128 stands for zero in the data rows.
Here are some points, each followed by its number:
[142  97 113 138  77 142 132 133 114 124 102  80 149 171 116 109 142  95 122 151 152 110 125 141] 0
[114 129 126 105  75 140 113 158 151 137  91  87 130 139 129  97 123 127 114  95 133 123 141 122] 1
[ 85 153 147 166  85  77 151 100  78 136 103 101 163 178  79 109  61  36 122 130 140  92 121 181] 2
[109 164 119  96 159 146  91 167 181 150 122 133 121  81 129 116 130 199  98  89  98 185 121  84] 3
[146 125 124 103 120 147 137 133 161 122 113 120 131 130 141 112 129 143 126 131 111 125 140 127] 4
[104 128 139 135  79 120 102 135 134 113 104  80 123 164 117  79 104  59 150  59 141 103 151 138] 5
[ 88 157 126 144 177 103  86 149 129 147 139 168 135  87  94 180 144 196  99 140 151 165  79 111] 6
[132 134 123  70 157 161 103 160 171 142 121 127 115 107 158 112 134 196 121 118 101 164 141  90] 7
[112 127 138 152  76 104 163 102  85 123 104 101 137 176 121 109  85  30 137 132 130  81 128 178] 8
[157 101 140 133  98 145 132 113 115  89 149 104 117 156 136 117 141  74 187 111 151  96 166 148] 9
[ 93 189 138 100 227 106  90 153 172 157 150 187 118  46 132 144  97 227  95 111  77 200  93  86] 10
[155  90 129 170  47 117 182  87  63 109  98  83 153 199 115 105 114  14 147 155 160  62 143 187] 11
[150 127 120  97 176 148 133 128 159 128 134 171 111  90 159 136 153 187 126 138  94 154 133 101] 12
[120 133 119  94 141 170  75 169 173 140 139 131 116  92 134 124 161 207 115  99 118 154 130  85] 13
[155 117 130 105 114 146 122 115 148 121 119 112 127 135 141 111 128 130 136 113 119 119 163 138] 14
[119 118 112 161 120 146 116 140 112 128 136 131 134 129 102 152 158 148 122 138 171 115 108 130] 15
[128  88 129 167  38 143 152 122  82 125  94  75 152 193 102 107 117  29 130 129 171  75 140 170] 16
[175  97 143 142  89 125 194  75  88  89 132 113 135 187 151 111 101  17 171 154 129  63 162 178] 17
[118 127 120 100 136 156  83 163 165 151 130 119 120  85 134 126 152 197 116 112 127 163 137  88] 18
[125  99 123 144  42 141 118 139 102 114  97  67 136 193 105  93 130  50 145 104 155  75 147 155] 19
[140 106 147 163  69 126 154 115  86 112 126 104 133 177 115 121 131  54 148 148 161  80 130 159] 20
[ 47 204 133 121 146  71 143 147 122 198  79 137 170 109  98 118  45 161  52 136  90 164  68 126] 21
[184  41  97 164  31 171 158 122  56 104 115  81 139 191 112 136 189  57 159 189 193  65 148 157] 22
[129 121 125 136 153 123 119 128 134 125 141 145 131 111 123 151 146 159 122 127 135 139 122 117] 23
[ 93 160 119 104 112 131 137 155 136 166  79  99 136 112 126  94  84 147  82 115  93 149 117 129] 24
[129 144 132 116 168 109 140 116 146 123 132 147 115 109 159 119 103 122 135 101 101 153 138 134] 25
[179  83 142 120 124 124 167  81 123  68 176 140 105 165 165 118 135  56 204 109 129  89 189 146] 26
[135 150 137  64 188 152  74 147 201 131 149 156  94  68 174 111 145 209 135  74  83 184 164  72] 27
[189  87 125 133 104 136 167  86 108  90 147 126 108 169 161 115 137  56 175 142 122  86 179 161] 28
[166 116 126 139 144 109 207  81  98 127 117 155 129 156 153 126 102  82 133 187 104 115 110 164] 29
[125 155 101  87 206 118 155 147 176 171 122 181 123  58 169 141 125 242  66 165  65 202  90 103] 30
[156  69 158 213   9 121 159  87  39  61 142  78 146 239  92 122 144   0 194 139 216  28 166 208] 31
[112 147 122 129 172 134  91 140 147 136 150 168 117  80 121 149 140 204 110 139 123 172  99  91] 32
[147  71 128 203   8 126 167  97  48  81 120  65 147 230  99 115 133   0 177 137 197  40 154 210] 33
[164  92 131 152  98 128 145 103 103  95 142 129 118 155 140 133 153  87 160 143 144  94 147 161] 34
[ 90 175 135 107 175 127  89 167 159 161 139 145 120  72 105 140 115 202  96 105 113 183  96  86] 35
[158  88 123 129  97 161 132 115 125 102 136 111 118 150 142 119 146  88 167 129 147  94 163 138] 36
[154 152 130  57 255 137  88 142 226 128 179 204  79  34 197 147 134 254 138  97  59 207 146  46] 37
[ 77 170 129  85 147 142  83 166 176 158 115 136 137  83 135 110  97 201  91  69  99 178 124  79] 38
[154  97 133 160  90 139 119 113 110  87 151  95 111 166 125 126 148  60 178 113 163  86 166 141] 39
[136 104 132 142  68 147 124 126 107  99 129  89 116 168 115 111 146  71 169 102 162  89 166 141] 40
[124 156 136 121 227 109 117 131 152 129 165 191 108  70 136 163 128 187 129 135 106 180 103  97] 41
[112 151 128 116 164 108 115 128 142 147 139 151 136 104 143 113 100 155 106 124  94 151 116 107] 42
[154 130 143 139  81 107 198  81  92 113  94 114 134 196 153  90  79   0 144 127 121  65 163 185] 43
[116 119 116 111  76 163 128 143 134 119  97  81 141 153 132 101 127 124 119 115 129 115 142 127] 44
[116 125 118 111 111 143 125 138 140 131 102 108 136 137 132 103 130 136 118 127 132 122 127 128] 45
[182  82 124 135  91 139 174  86 107  89 135 115 116 169 152 121 143  59 186 136 132  88 177 164] 46
[ 90 169 135 122 177 108 108 137 149 131 140 156 119  94 124 144 118 178 109 127 107 165 102 103] 47
[ 92 215 112  51 255  82 162 154 199 215  99 215 145  23 177 140  71 255  18 161  16 238  51  72] 48
[183 131 104  74 201 141 159 120 175 140 142 179 103  94 196 129 136 193 121 147  63 170 147 111] 49
[134 100 145 181  78 117 140 103  93 102 136 114 131 168  90 151 155  66 160 162 178  90 118 163] 50
[119 150 120 108 177 146  68 178 160 138 145 144 118  73 118 151 165 246 109 122 130 183 102  68] 51
[137  94 132 158  67 149 100 134 109 102 135  89 127 160 106 128 163  92 152 114 175  87 143 131] 52
[123 183 114  75 251 113 116 141 184 168 152 199 110  31 148 154 133 255  78 151  56 216  84  59] 53
[162  96 129 155 128 118 146 106 102  96 160 146 108 142 134 148 150  95 172 151 150 108 127 154] 54
[145 151 109  63 250 155 101 143 200 147 158 195 102  29 179 148 172 255 104 149  66 218 122  54] 55
[ 46 207 132 125 159  77 138 163 130 196  78 151 162  94  87 119  55 182  40 124  96 170  68 120] 56
[126 132 117 125 111 125 158 113 107 138 114 129 152 145 137 126 105 116 114 151 116 111 120 156] 57
[142  75 130 157  15 153 149 103  85  96  94  52 139 217 121  87 128  16 165 127 173  58 171 181] 58
[ 75 179 144 112 176 108  93 145 161 137 132 150 119  93 124 124  99 160 120  74  96 164 118 102] 59
[118 125 143 137 127 127  99 139 125 111 145 120 113 120 102 136 132 101 141  94 162 127 124 122] 60
[ 87 154 137 178  81  88 142 120  78 141 106 105 158 167  80 110  73  45 116 115 150  91 105 164] 61
[139  99 126 148  63 141 152 119 103 118 122  91 138 173 118 124 135  70 147 131 152  89 132 160] 62
[ 78 134 140 157  36 129 102 142 107 123  80  50 156 175  79  95  92  63 136  79 164  96 134 142] 63
[144  96 126 132  49 133 173 110  82 113  89  71 147 193 137  93 102  31 130 129 131  55 153 177] 64
[134 119  95 143 144 154 106 164 134 161 115 123 125  89 111 167 178 215 103 168 148 150  92  99] 65
[ 80 151 149 177 141  92 114 126 101 127 135 150 147 121  97 149 122 108 127 127 177 129 101 133] 66
[ 73 174 129 130 113 109 113 144 129 157  97 108 158 122 104 113  80 121  87  92 119 146 100 131] 67
[114 136 111 114 108 139 119 146 142 141 112 109 125 130 126 116 134 136 109 123 131 135 119 115] 68
[103 163 112 105 212 151  82 165 179 156 146 178 123  46 139 166 159 255  91 135 107 211  89  52] 69
[ 82 186 126 101 230  84  95 155 162 166 153 193 129  42 137 146 101 217  97 120  85 195  96  81] 70
[ 54 218 137  64 255 107  44 194 223 170 161 206  99   0 129 162 114 255  79  86  63 252  82  27] 71
[134  87 150 188   2 109 179  85  42  89 108  63 163 233  97 101  93   0 172 112 180  28 151 214] 72
[154 132 118  97 164 131 169 103 152 133 138 151 123 121 174 125 120 133 139 138  96 134 137 140] 73
[147  92 130 149  86 139 122 101 115  91 153 101 111 166 123 128 155  55 182 116 160  86 172 146] 74
[153  77 134 217  15  98 212  71  18  95  97  81 168 244  78 128 123   0 175 177 205  15 142 231] 75
[132 140 102  83 176 164 105 152 181 142 124 139 103  80 165 122 141 205 107 112  87 170 129  87] 76
[139  97 129 155  80 133 141 125  97 107 136 112 132 158 116 134 149  67 171 137 168  82 130 145] 77
[151 143 123 102 175 120 158 109 144 138 137 161 127 118 155 131 121 153 130 136  92 139 131 133] 78
[191  36 112 188  35 176 151 105  66  91 130  68 134 197 112 142 200  51 173 187 201  57 143 171] 79
[157 135 109  88 144 136 143 127 154 137 136 150 116 117 156 118 126 162 124 124  95 140 147 109] 80
[173  72 129 168  78 125 165  99  79 107 145 110 137 182 117 143 158  65 165 165 177  72 137 162] 81
[ 92 182 129  86 152 104 145 143 152 167  92 139 136 106 147  93  62 160  76 109  64 162 121 125] 82
[143 145 122  78 251 146  91 146 200 151 167 199  86  37 174 167 165 255 115 134  80 220 115  62] 83
[159 132 115 102 173 138 149 127 150 146 123 149 125  92 164 131 123 169 124 143 102 154 124 123] 84
[193  46 110 146  29 174 144 116  85  76 125  68 118 202 128 105 175  35 185 138 177  56 169 157] 85
[183  48  92 172  27 175 149 115  82 104 110  76 138 196 103 145 190  64 158 185 191  66 140 168] 86
[167 123 116 100 177 134 132 133 165 132 143 164 109  90 161 139 154 197 124 136 110 169 128  96] 87
[126 123 130 135  38 115 198  97  88 118  85  82 156 202 133  77  67   0 131 120 112  59 156 196] 88
[167 100 123 131 143 128 160 107 117 116 146 147 111 119 142 148 145 129 143 162 128 127 122 137] 89
[127 124 131 121  84 125 177 103 115 132  85  93 139 168 134  92  78  69 121 128 103 104 144 175] 90
[ 87 144 157 171  90  81 149 119  85 135 102 112 159 172  90 116  73  41 120 116 156  92 113 174] 91
[155  92 132 154  75 151 114 127 110  91 139  78 117 168 109 126 160  78 180 121 176  94 160 150] 92
Which point above is nearest to each new point, looking only along the 5 directions in which the numbered points spread most? Its number follows each.
[105 223 106  70 255  98 147 147 199 220  87 216 142   8 168 138  69 255  23 172   1 243  50  88] 48
[174  98 142 119 139 127 162  90 129  83 160 135 103 151 168 120 128  62 190 107 120  92 191 159] 26
[160 102 121 107 104 150 136 126 150 117 118 117 123 146 147 109 126 110 138 112 114 126 165 130] 14
[177  79 112 153  67 137 183 109  82 112 116 102 136 189 118 125 152  77 155 175 148  80 137 180] 81
[ 78 141 141 139  42 123 102 159 109 135  68  57 151 169  94  82  99  64 109  71 166 110 126 137] 63
[126 112 156 175 103  88 142  97  64  97 158 141 138 168 105 153 126  45 155 139 173  87 124 167] 50
[154 122 125 111 140 143 128 117 160 133 137 137 109 121 157 118 136 148 135 129 102 147 148 116] 80
[118  81 142 215   8  90 183  91  25  96 104  78 177 228  62 123 116   0 155 171 202  30 127 220] 75
[142 137 119 109 123 107 174  98 129 139 109 128 131 155 156  92  80  76 125 116  89 112 150 154] 90
[150 156 128  56 248 149  89 137 207 127 174 200  81  39 196 147 148 250 146  93  66 201 145  55] 37
[ 99 157 130 114 171 128  86 151 160 161 138 144 126  86 127 137 116 206  91 110 122 171  97  83] 35
[113 112 129 146  47 132 131 129  98 127  82  69 148 182 105  87 104  63 125  90 163  90 153 166] 19
[ 85 179 113 113 232 116  71 175 181 177 143 187 126  28 116 172 143 255  70 139 115 205  68  60] 69
[129 153 127  72 203 152  87 148 179 135 144 160 104  77 166 114 137 201 137  88  93 176 155  83] 27
[179  90 149 121 143 125 141  85 136  75 178 139 103 150 171 125 137  70 189 118 125 111 190 151] 26
[192  46 113 145  34 181 142 115  88  75 124  66 118 198 129 117 180  40 199 147 184  68 170 164] 85
[130  91 122 159  28 145 144 127  84 119  85  61 164 197 106  99 127  38 134 140 175  75 136 163] 16
[ 88 152 144 186 125  93 124 127  88 124 141 139 131 147  79 150 127  90 129 133 160 113 110 143] 66
[ 95 133 143 129 118 134  58 157 135 115 146 115 122 122 101 129 143 142 141  87 161 123 134 106] 60
[120 146 145 137 208 114 121 124 144 128 179 184 114  92 124 173 133 172 131 133 118 154 116  99] 41
[136 130 137 128 131 139 107 132 136 123 136 126 117 121 126 146 153 143 140 125 141 133 130 121] 23
[140 117 160 120 156 122 127  90 131  80 178 150  92 138 169 131 130  73 202  83 135 114 175 141] 26
[172 134 119  77 201 138 150 107 169 126 145 173 104  86 189 132 141 200 131 132  69 159 151 110] 49
[102 109 140 185  94 116 113 135  80 114 136 104 145 160  75 146 145  78 141 143 185  93 114 151] 50
[172  66 123 169  83 155 153 104  82  81 149 109 123 177 112 138 163  74 178 167 185  73 149 158] 81
[ 95 149 134 154  79 127 120 158 122 164  98  97 167 136  93 120 115 127  75 133 141 127  87 125] 67
[ 58 177 139 136 117 103  98 144 133 159  80 101 136 113  94 118  70 134  74  79 114 142 104 113] 67
[134 105 132 148 112 141 102 143 110 116 137 107 123 131  99 145 177 119 128 128 166 116 130 135] 15
[ 91 177 132  97 168  92 143 149 149 177 102 156 141  94 142 122  79 191  74 133  71 169  94 122] 82
[103 131 135 145 120 105 158 118 101 158 110 139 146 147 108 127  99 102 111 148 126 117 107 156] 57
[154 113 128 139 109 132 152 102 105 113 135 126 139 150 141 131 124  70 152 141 138  96 146 150] 34
[132 140 142 140 131 104 150 108  98 133 132 147 137 135 116 146 117 102 131 135 138 117 121 149] 57
[117 148 134 110  98 111 164 123 123 142  85 101 149 155 138  88  65  70 123 100  99 116 136 157] 90
[119 148 123 127 174 120 106 142 147 144 136 163 118  76 120 149 143 207  92 138 125 161  89  97] 32
[125 117 143 109  97 130 131 118 121 114 119 100 124 161 129  90 104  73 150 100 117 100 161 141] 5
[138 105 119 140  79 157 137 143 111 142 105  85 154 158 109 111 140 120 112 142 152 113 114 138] 0
[162 107 123 143 126 109 180  89  93 121 142 145 131 151 141 138 133  84 138 175 126 102 132 161] 29
[188  85 149 121 132 140 145  82 119  69 171 141  93 144 159 136 152  61 204 117 142  90 190 149] 26
[ 67 149 150 174 121  91  98 138  98 127 135 132 151 124  81 150 122 109 110 115 163 125  96 130] 66
[ 80 153 155 174 127  96  83 139 102 129 139 133 139 119  69 151 119 110 122 121 177 120  90 125] 66
